In the rows, 128 means zero.
Named moves come first, each a turn or a mirror and shown by rows before and after it. Which of them, in which order, take the first row of each pair that follows to the second? Write the first one first, as in the answered first pair.
K_311 (before |-> after):
[119, 115, 102, 138, 117, 178, 147, 148, 112, 123, 142, 130, 129, 138, 139, 101, 123, 172, 159, 136, 89, 116, 118, 121, 129, 83, 66, 88, 140, 142, 162] |-> [128, 132, 104, 108, 126, 126, 146, 186, 119, 115, 146, 159, 150, 147, 156, 80, 109, 167, 161, 129, 114, 117, 105, 133, 134, 68, 102, 111, 144, 141, 159]
[135, 114, 98, 92, 73, 118, 128, 116, 126, 117, 133, 130, 115, 136, 147, 123, 122, 165, 150, 134, 115, 141, 121, 115, 134, 122, 64, 121, 164, 133, 130] |-> [138, 123, 100, 85, 78, 100, 127, 126, 129, 116, 136, 143, 122, 139, 151, 120, 117, 165, 151, 126, 123, 145, 114, 120, 140, 115, 78, 126, 163, 135, 135]
[146, 105, 114, 122, 120, 134, 159, 137, 105, 145, 152, 132, 132, 157, 106, 113, 55, 148, 123, 123, 99, 126, 109, 126, 120, 118, 159, 140, 116, 125, 156] |-> [144, 106, 111, 125, 114, 155, 163, 129, 103, 146, 149, 120, 130, 155, 101, 121, 63, 152, 124, 121, 93, 125, 112, 124, 125, 126, 144, 132, 116, 128, 151]
K_852 (before |-> after):
[136, 147, 133, 137, 135, 139, 126, 128, 125, 133, 135, 129, 126, 123, 117, 134, 136, 105, 114, 128, 125, 116, 118, 125, 120, 137, 138, 130, 118, 129, 130] |-> [130, 143, 130, 132, 128, 144, 122, 125, 126, 140, 126, 123, 119, 123, 121, 135, 140, 109, 111, 124, 120, 113, 117, 126, 116, 136, 127, 122, 121, 131, 131]
[124, 161, 133, 90, 120, 101, 132, 147, 151, 116, 116, 141, 130, 135, 139, 121, 132, 135, 165, 110, 136, 155, 120, 124, 139, 116, 97, 126, 147, 130, 126] |-> [134, 170, 143, 97, 129, 87, 129, 156, 138, 119, 128, 155, 137, 126, 138, 114, 128, 120, 149, 111, 143, 146, 122, 135, 141, 114, 134, 137, 134, 130, 128]
[120, 126, 112, 121, 118, 160, 120, 118, 149, 128, 124, 123, 116, 131, 124, 128, 136, 136, 118, 131, 115, 135, 137, 120, 117, 121, 113, 117, 132, 113, 124] |-> [114, 131, 113, 115, 121, 142, 119, 126, 147, 118, 120, 134, 118, 133, 130, 128, 137, 133, 123, 134, 127, 138, 132, 121, 121, 120, 111, 123, 136, 108, 121]
[107, 138, 124, 112, 136, 127, 128, 140, 142, 123, 102, 159, 120, 136, 134, 112, 125, 132, 150, 141, 149, 141, 129, 125, 124, 124, 113, 103, 145, 125, 133] |-> [111, 148, 129, 116, 143, 115, 131, 147, 143, 123, 110, 167, 129, 128, 133, 109, 118, 124, 150, 140, 148, 136, 130, 129, 130, 122, 139, 105, 134, 125, 136]
K_755 (before |-> after):
[143, 125, 89, 86, 93, 119, 123, 130, 109, 119, 127, 145, 123, 168, 165, 102, 79, 159, 142, 121, 121, 141, 106, 102, 126, 128, 123, 136, 106, 125, 144] |-> [158, 126, 131, 134, 134, 109, 128, 139, 104, 156, 137, 146, 143, 135, 137, 111, 87, 110, 118, 122, 141, 136, 118, 134, 138, 146, 197, 149, 76, 137, 143]
[129, 136, 117, 117, 145, 80, 126, 163, 141, 123, 125, 163, 143, 122, 141, 127, 132, 114, 142, 115, 152, 128, 127, 146, 134, 116, 170, 168, 118, 129, 114] |-> [120, 105, 129, 166, 133, 173, 129, 108, 138, 152, 123, 110, 120, 104, 97, 155, 157, 106, 125, 122, 105, 123, 141, 144, 122, 146, 139, 132, 106, 136, 116]
[118, 150, 124, 112, 125, 111, 115, 137, 132, 109, 112, 107, 144, 130, 151, 121, 121, 144, 142, 112, 135, 138, 120, 128, 112, 118, 116, 138, 138, 128, 129] |-> [116, 144, 151, 141, 141, 118, 117, 138, 126, 127, 119, 109, 150, 107, 128, 133, 131, 115, 132, 112, 138, 133, 134, 139, 117, 127, 156, 145, 114, 138, 134]
[138, 144, 121, 116, 143, 95, 93, 129, 78, 140, 137, 133, 121, 145, 158, 99, 147, 124, 145, 113, 146, 88, 101, 118, 141, 131, 128, 158, 139, 143, 165] |-> [138, 132, 139, 158, 144, 131, 94, 112, 69, 154, 136, 120, 116, 124, 128, 110, 156, 104, 137, 114, 134, 84, 112, 126, 145, 144, 138, 146, 122, 143, 157]
Pairs:
Each pair is 2 to 3 moves apart.
[134, 102, 114, 114, 105, 148, 132, 113, 121, 135, 147, 109, 122, 148, 127, 125, 104, 155, 133, 141, 107, 126, 133, 105, 110, 126, 108, 112, 125, 122, 136] |-> [151, 115, 123, 109, 126, 103, 134, 139, 117, 142, 163, 135, 145, 147, 128, 114, 84, 141, 130, 138, 124, 128, 123, 122, 119, 112, 161, 127, 108, 123, 135]	K_755 K_852
[117, 139, 165, 146, 159, 97, 118, 137, 144, 119, 107, 146, 155, 116, 145, 127, 156, 95, 138, 126, 160, 129, 151, 140, 140, 141, 184, 145, 117, 125, 106] |-> [98, 120, 151, 140, 125, 158, 122, 94, 150, 108, 92, 112, 119, 119, 142, 148, 177, 120, 149, 128, 129, 131, 162, 113, 129, 149, 94, 110, 144, 126, 103]	K_755 K_852
[122, 109, 122, 89, 90, 139, 130, 102, 119, 139, 109, 113, 118, 123, 127, 125, 113, 171, 127, 136, 120, 135, 113, 105, 120, 135, 59, 117, 161, 128, 130] |-> [152, 126, 153, 110, 139, 76, 128, 141, 109, 163, 138, 142, 154, 109, 117, 111, 87, 133, 113, 139, 150, 124, 101, 144, 132, 133, 176, 144, 122, 132, 133]	K_755 K_852
[148, 111, 96, 111, 98, 155, 140, 113, 108, 126, 141, 108, 130, 150, 121, 130, 98, 156, 125, 134, 67, 131, 121, 103, 109, 127, 113, 117, 126, 124, 123] |-> [138, 131, 88, 85, 106, 108, 136, 133, 121, 95, 131, 130, 136, 159, 146, 120, 93, 157, 136, 132, 93, 138, 109, 107, 113, 110, 103, 135, 136, 116, 123]	K_852 K_311
[142, 134, 95, 109, 109, 119, 139, 130, 122, 123, 141, 126, 130, 138, 146, 116, 103, 170, 131, 124, 123, 129, 121, 125, 121, 111, 114, 145, 133, 114, 127] |-> [132, 118, 110, 134, 105, 162, 136, 105, 125, 136, 132, 104, 115, 122, 125, 135, 125, 156, 132, 129, 112, 120, 135, 127, 119, 131, 97, 127, 128, 126, 125]	K_755 K_755 K_852
[158, 142, 126, 58, 108, 113, 104, 152, 128, 119, 154, 153, 154, 153, 145, 110, 72, 151, 132, 106, 142, 128, 133, 122, 141, 91, 151, 148, 122, 105, 128] |-> [139, 144, 119, 50, 106, 120, 98, 137, 147, 101, 139, 149, 138, 153, 156, 118, 95, 150, 149, 107, 142, 134, 136, 110, 143, 90, 107, 140, 138, 110, 130]	K_311 K_852 K_311
